0: np.array([598, 374, 525, 449, 465, 633, 636, 315, 402, 529, 449, 481])
1: np.array([537, 647, 678, 539, 495, 534, 484, 585, 531, 483, 605, 636])
2: np.array([598, 327, 560, 519, 582, 555, 421, 506, 472, 555, 545, 416])
3: np.array([422, 504, 384, 546, 505, 402, 464, 492, 527, 424, 421, 432])
4: np.array([571, 489, 515, 484, 428, 633, 563, 322, 373, 529, 495, 480])
5: np.array([357, 536, 790, 403, 332, 384, 600, 677, 412, 358, 705, 389])
6: np.array([356, 408, 374, 440, 458, 400, 545, 466, 513, 332, 386, 347])
7: np.array([674, 424, 410, 648, 673, 335, 652, 529, 716, 616, 293, 559])
8: np.array([675, 517, 432, 667, 681, 383, 567, 503, 683, 649, 343, 631])
9: np.array([672, 664, 549, 629, 565, 680, 418, 476, 497, 721, 596, 743])
10: np.array([520, 383, 513, 396, 509, 475, 691, 500, 519, 508, 473, 457])
11: np.array([696, 589, 524, 665, 557, 555, 494, 408, 507, 655, 489, 665])
12: np.array([682, 646, 456, 773, 643, 479, 414, 472, 599, 675, 460, 739])
13: np.array([315, 442, 335, 472, 454, 348, 482, 493, 532, 319, 352, 338])
14: np.array([634, 297, 412, 516, 694, 278, 769, 483, 756, 586, 233, 482])
15: np.array([371, 661, 780, 409, 380, 452, 571, 725, 507, 361, 721, 532])
16: np.array([484, 589, 410, 617, 514, 479, 384, 465, 484, 496, 469, 537])
17: np.array([416, 345, 353, 424, 516, 341, 610, 458, 564, 366, 326, 357])
18: np.array([528, 443, 466, 510, 505, 533, 563, 391, 444, 495, 422, 458])
19: np.array([365, 590, 351, 602, 475, 384, 341, 530, 500, 384, 451, 480])
20: np.array([465, 343, 666, 428, 465, 471, 513, 571, 427, 475, 614, 348])
21: np.array([708, 551, 479, 512, 743, 706, 334, 628, 625, 753, 606, 724])
22: np.array([381, 575, 696, 288, 335, 480, 609, 657, 420, 481, 717, 485])
23: np.array([654, 556, 507, 578, 551, 594, 549, 377, 513, 614, 461, 641])
24: np.array([435, 581, 378, 553, 540, 493, 284, 575, 519, 508, 492, 556])
25: np.array([398, 565, 379, 591, 522, 371, 385, 530, 558, 393, 425, 469])
26: np.array([410, 623, 384, 601, 490, 427, 364, 496, 531, 425, 450, 491])
27: np.array([478, 461, 341, 535, 589, 302, 515, 545, 600, 435, 352, 450])
28: np.array([447, 664, 367, 655, 512, 417, 309, 515, 529, 477, 491, 558])
29: np.array([374, 317, 735, 462, 361, 387, 579, 509, 339, 325, 577, 220])
30: np.array([424, 549, 357, 594, 545, 352, 416, 542, 578, 445, 382, 516])
31: np.array([561, 507, 530, 579, 558, 351, 635, 560, 640, 497, 429, 563])
32: np.array([603, 658, 613, 620, 585, 475, 463, 619, 673, 516, 534, 684])
33: np.array([718, 399, 437, 592, 719, 356, 700, 463, 719, 667, 313, 584])
34: np.array([528, 612, 403, 662, 567, 398, 399, 498, 564, 551, 447, 577])
35: np.array([629, 603, 433, 671, 613, 441, 449, 484, 591, 616, 440, 660])
36: np.array([295, 629, 843, 287, 255, 370, 629, 775, 451, 314, 763, 480])
37: np.array([462, 487, 488, 451, 362, 627, 514, 339, 344, 427, 498, 436])
38: np.array([475, 419, 476, 397, 536, 546, 412, 570, 463, 599, 583, 460])
39: np.array([665, 336, 457, 540, 617, 421, 712, 441, 633, 594, 311, 522])
40: np.array([416, 453, 466, 455, 423, 513, 472, 453, 426, 357, 459, 395])
41: np.array([408, 445, 679, 297, 361, 498, 620, 603, 347, 514, 687, 409])
42: np.array([546, 401, 538, 409, 590, 591, 449, 580, 516, 633, 628, 502])
43: np.array([591, 336, 432, 476, 567, 480, 721, 402, 553, 516, 360, 474])
44: np.array([353, 592, 475, 454, 264, 698, 341, 345, 220, 354, 595, 416])
45: np.array([699, 605, 462, 721, 647, 442, 487, 468, 596, 676, 450, 684])
46: np.array([490, 480, 417, 570, 565, 379, 528, 513, 591, 483, 379, 478])
47: np.array([684, 610, 473, 738, 655, 473, 484, 502, 626, 660, 450, 680])
48: np.array([345, 386, 639, 364, 325, 463, 579, 494, 355, 359, 601, 292])
49: np.array([614, 536, 543, 397, 626, 662, 408, 679, 609, 704, 642, 637])
50: np.array([724, 456, 414, 398, 783, 747, 318, 635, 648, 838, 602, 740])
51: np.array([354, 678, 359, 644, 483, 390, 254, 558, 550, 401, 484, 516])
52: np.array([443, 586, 526, 485, 297, 751, 390, 284, 203, 448, 585, 495])
53: np.array([617, 351, 389, 531, 662, 315, 664, 491, 671, 535, 286, 485])
54: np.array([587, 419, 415, 573, 612, 398, 628, 459, 636, 580, 347, 535])
55: np.array([631, 348, 444, 514, 613, 401, 711, 441, 626, 567, 320, 459])
56: np.array([588, 642, 464, 693, 532, 548, 378, 424, 484, 585, 498, 661])
57: np.array([498, 323, 404, 401, 541, 496, 573, 462, 535, 488, 399, 401])
58: np.array([604, 519, 488, 577, 618, 430, 554, 571, 596, 665, 491, 613])
59: np.array([537, 554, 582, 348, 574, 603, 454, 704, 577, 646, 671, 619])
60: np.array([369, 648, 409, 569, 401, 503, 312, 470, 416, 384, 515, 469])
61: np.array([470, 633, 495, 568, 404, 654, 363, 373, 328, 493, 566, 564])
62: np.array([506, 450, 482, 442, 405, 609, 545, 327, 371, 468, 480, 436])
63: np.array([615, 630, 529, 311, 645, 700, 396, 762, 647, 752, 704, 754])
64: np.array([558, 305, 396, 459, 613, 319, 725, 498, 667, 504, 275, 401])
65: np.array([403, 668, 384, 619, 473, 461, 305, 494, 489, 419, 492, 520])
66: np.array([388, 385, 408, 449, 472, 399, 576, 462, 485, 373, 366, 383])
67: np.array([563, 534, 567, 329, 591, 635, 443, 699, 551, 716, 685, 629])
68: np.array([330, 691, 353, 618, 478, 418, 251, 489, 495, 363, 478, 481])
69: np.array([449, 458, 391, 544, 548, 365, 526, 504, 587, 445, 367, 437])
70: np.array([354, 614, 587, 462, 278, 618, 391, 419, 279, 355, 630, 456])
71: np.array([647, 391, 523, 486, 503, 597, 680, 310, 429, 602, 439, 524])
72: np.array([698, 549, 469, 648, 692, 453, 494, 551, 623, 732, 481, 676])
73: np.array([412, 589, 529, 438, 257, 738, 396, 275, 196, 399, 590, 437])
74: np.array([694, 346, 492, 544, 700, 650, 356, 496, 579, 671, 504, 520])
75: np.array([666, 655, 525, 440, 718, 725, 324, 714, 710, 770, 651, 809])
76: np.array([373, 395, 683, 300, 405, 457, 571, 636, 402, 457, 657, 317])
77: np.array([399, 377, 656, 270, 431, 470, 602, 647, 449, 520, 665, 329])
78: np.array([416, 673, 412, 562, 534, 495, 285, 547, 547, 465, 531, 562])
79: np.array([351, 326, 462, 299, 332, 557, 581, 309, 339, 331, 453, 305])
80: np.array([592, 354, 469, 355, 652, 661, 383, 620, 528, 720, 607, 526])
81: np.array([399, 311, 671, 467, 419, 408, 568, 526, 379, 378, 573, 284])
82: np.array([642, 383, 527, 606, 630, 602, 351, 450, 517, 556, 495, 451])
83: np.array([536, 303, 330, 519, 668, 210, 721, 539, 743, 486, 231, 427])
84: np.array([573, 436, 614, 488, 482, 554, 645, 414, 467, 501, 495, 509])
85: np.array([494, 537, 511, 502, 372, 686, 465, 315, 303, 488, 531, 512])
86: np.array([628, 461, 532, 527, 488, 651, 572, 334, 410, 590, 481, 556])
87: np.array([544, 542, 528, 506, 383, 694, 464, 317, 326, 513, 537, 549])
88: np.array([296, 386, 715, 177, 311, 406, 676, 712, 345, 464, 737, 296])
89: np.array([528, 383, 565, 386, 445, 567, 650, 435, 418, 542, 493, 443])
90: np.array([682, 451, 537, 548, 537, 591, 628, 352, 473, 622, 428, 572])
91: np.array([445, 592, 685, 275, 445, 519, 516, 768, 545, 539, 728, 574])
92: np.array([511, 548, 510, 414, 566, 562, 416, 648, 549, 630, 614, 595])

np.array([337, 397, 424, 345, 345, 513, 534, 376, 380, 294, 429, 283]) 79 40
np.array([629, 656, 607, 624, 630, 623, 350, 593, 648, 549, 604, 722]) 32 9
np.array([339, 322, 328, 403, 503, 293, 632, 512, 613, 293, 306, 283]) 17 6
np.array([609, 706, 561, 631, 424, 715, 339, 322, 290, 573, 612, 645]) 61 87
np.array([694, 704, 586, 675, 443, 786, 387, 307, 314, 665, 621, 694]) 9 61
np.array([647, 346, 538, 480, 524, 604, 697, 317, 462, 589, 433, 513]) 71 0
np.array([503, 293, 318, 504, 654, 201, 722, 545, 738, 467, 222, 390]) 83 64
np.array([578, 663, 462, 729, 556, 519, 344, 487, 501, 583, 517, 683]) 56 35
np.array([637, 365, 436, 357, 712, 687, 392, 573, 569, 818, 590, 525]) 80 74
np.array([383, 331, 438, 328, 332, 575, 614, 337, 334, 348, 416, 306]) 79 37
np.array([356, 569, 448, 473, 297, 624, 378, 348, 273, 353, 536, 409]) 44 70
np.array([399, 498, 473, 501, 445, 377, 519, 558, 502, 381, 460, 427]) 3 40
np.array([671, 342, 470, 545, 690, 544, 464, 505, 624, 643, 433, 509]) 74 82
np.array([386, 339, 324, 459, 563, 245, 597, 547, 657, 350, 286, 328]) 17 27
np.array([363, 667, 574, 498, 285, 548, 385, 506, 321, 346, 627, 469]) 70 60
np.array([677, 382, 508, 569, 705, 655, 338, 499, 558, 647, 525, 564]) 74 82
np.array([469, 594, 746, 532, 460, 517, 472, 621, 520, 413, 639, 540]) 1 15
np.array([525, 517, 404, 563, 547, 430, 518, 460, 561, 493, 414, 497]) 46 69
np.array([462, 631, 725, 531, 412, 502, 513, 557, 454, 385, 610, 537]) 1 15
np.array([389, 330, 466, 338, 366, 584, 608, 341, 353, 361, 425, 327]) 79 62
np.array([345, 305, 462, 271, 246, 624, 598, 294, 270, 307, 457, 272]) 79 48
np.array([402, 670, 400, 627, 447, 474, 313, 494, 458, 443, 494, 554]) 65 28
np.array([614, 398, 452, 596, 626, 466, 537, 452, 605, 591, 385, 520]) 54 39
np.array([690, 517, 500, 603, 577, 560, 549, 383, 518, 629, 440, 612]) 23 11
np.array([322, 597, 458, 457, 293, 639, 342, 353, 239, 331, 553, 386]) 44 70
np.array([588, 644, 467, 695, 545, 538, 370, 447, 505, 588, 498, 666]) 56 35
np.array([377, 670, 490, 551, 381, 625, 297, 385, 298, 417, 570, 510]) 61 60
np.array([496, 677, 681, 540, 442, 548, 433, 582, 485, 456, 630, 624]) 1 32
np.array([405, 313, 327, 440, 579, 239, 640, 540, 670, 367, 267, 320]) 17 64
np.array([331, 394, 804, 484, 276, 342, 603, 563, 349, 224, 630, 245]) 29 48
np.array([365, 416, 620, 518, 394, 383, 489, 521, 385, 341, 548, 305]) 81 29
np.array([443, 578, 684, 380, 371, 530, 563, 601, 424, 482, 666, 517]) 22 41
np.array([391, 540, 665, 192, 439, 512, 582, 783, 503, 567, 751, 537]) 91 22
np.array([628, 521, 604, 631, 615, 614, 343, 529, 572, 547, 526, 565]) 82 56
np.array([368, 609, 726, 281, 317, 513, 609, 653, 391, 463, 729, 516]) 22 41
np.array([464, 643, 681, 327, 476, 539, 523, 778, 554, 590, 747, 626]) 91 59
np.array([376, 605, 422, 546, 371, 580, 346, 437, 371, 410, 547, 511]) 60 61
np.array([549, 548, 676, 586, 521, 539, 416, 570, 524, 467, 578, 522]) 1 32
np.array([455, 685, 777, 452, 429, 496, 479, 705, 547, 401, 704, 624]) 15 1
np.array([456, 624, 540, 542, 365, 672, 345, 382, 322, 455, 602, 529]) 61 85
np.array([614, 377, 574, 566, 531, 557, 499, 423, 473, 521, 513, 452]) 2 84
np.array([350, 340, 457, 302, 332, 579, 577, 327, 333, 335, 434, 294]) 79 37
np.array([365, 567, 736, 289, 348, 449, 612, 720, 455, 429, 703, 470]) 22 5
np.array([366, 653, 589, 488, 315, 606, 353, 490, 349, 364, 632, 502]) 70 61
np.array([444, 641, 475, 556, 390, 605, 361, 376, 356, 457, 564, 513]) 61 85
np.array([378, 343, 466, 346, 380, 524, 616, 364, 379, 361, 403, 316]) 79 40
np.array([357, 552, 741, 281, 366, 448, 600, 724, 453, 440, 730, 449]) 22 5
np.array([521, 410, 564, 390, 493, 469, 695, 509, 497, 515, 484, 441]) 10 89
np.array([341, 595, 424, 499, 363, 574, 345, 404, 364, 363, 531, 439]) 60 70
np.array([617, 440, 424, 595, 644, 385, 613, 480, 640, 576, 371, 552]) 54 7
np.array([520, 415, 454, 454, 462, 526, 585, 377, 452, 472, 426, 431]) 18 62
np.array([570, 669, 457, 714, 573, 489, 344, 467, 525, 568, 496, 680]) 56 35
np.array([455, 278, 280, 483, 652, 149, 717, 572, 760, 412, 203, 357]) 83 64
np.array([701, 325, 435, 578, 728, 677, 323, 458, 573, 670, 491, 537]) 74 82
np.array([600, 419, 393, 576, 625, 345, 617, 496, 645, 563, 346, 524]) 54 53
np.array([353, 281, 310, 433, 523, 255, 665, 520, 625, 333, 262, 279]) 17 6
np.array([355, 586, 458, 477, 282, 644, 362, 334, 260, 356, 540, 410]) 44 73
np.array([417, 610, 586, 378, 454, 513, 485, 682, 524, 513, 663, 555]) 91 92
np.array([367, 698, 355, 671, 501, 382, 263, 571, 551, 417, 469, 553]) 51 28
np.array([613, 589, 409, 696, 639, 391, 465, 504, 629, 622, 414, 633]) 35 45
np.array([579, 664, 507, 669, 470, 593, 380, 400, 394, 600, 546, 658]) 56 61
np.array([422, 598, 462, 551, 378, 612, 369, 402, 344, 446, 508, 490]) 61 60
np.array([274, 613, 792, 174, 292, 406, 685, 803, 436, 423, 786, 471]) 36 22
np.array([410, 674, 725, 315, 436, 528, 527, 793, 542, 517, 767, 596]) 91 15
np.array([428, 532, 378, 552, 493, 437, 431, 455, 506, 442, 440, 476]) 3 26
np.array([603, 565, 443, 654, 595, 457, 495, 470, 547, 605, 433, 620]) 35 34
np.array([653, 458, 410, 616, 728, 371, 526, 554, 701, 673, 390, 608]) 8 7
np.array([423, 615, 460, 528, 371, 603, 365, 383, 347, 430, 558, 485]) 61 60
np.array([613, 662, 634, 658, 592, 600, 374, 584, 624, 492, 604, 691]) 32 1
np.array([558, 446, 473, 484, 480, 549, 581, 383, 463, 521, 413, 479]) 18 0
np.array([589, 355, 589, 599, 550, 527, 427, 471, 489, 486, 534, 428]) 2 82
np.array([591, 376, 378, 564, 688, 297, 664, 525, 719, 549, 299, 503]) 53 7
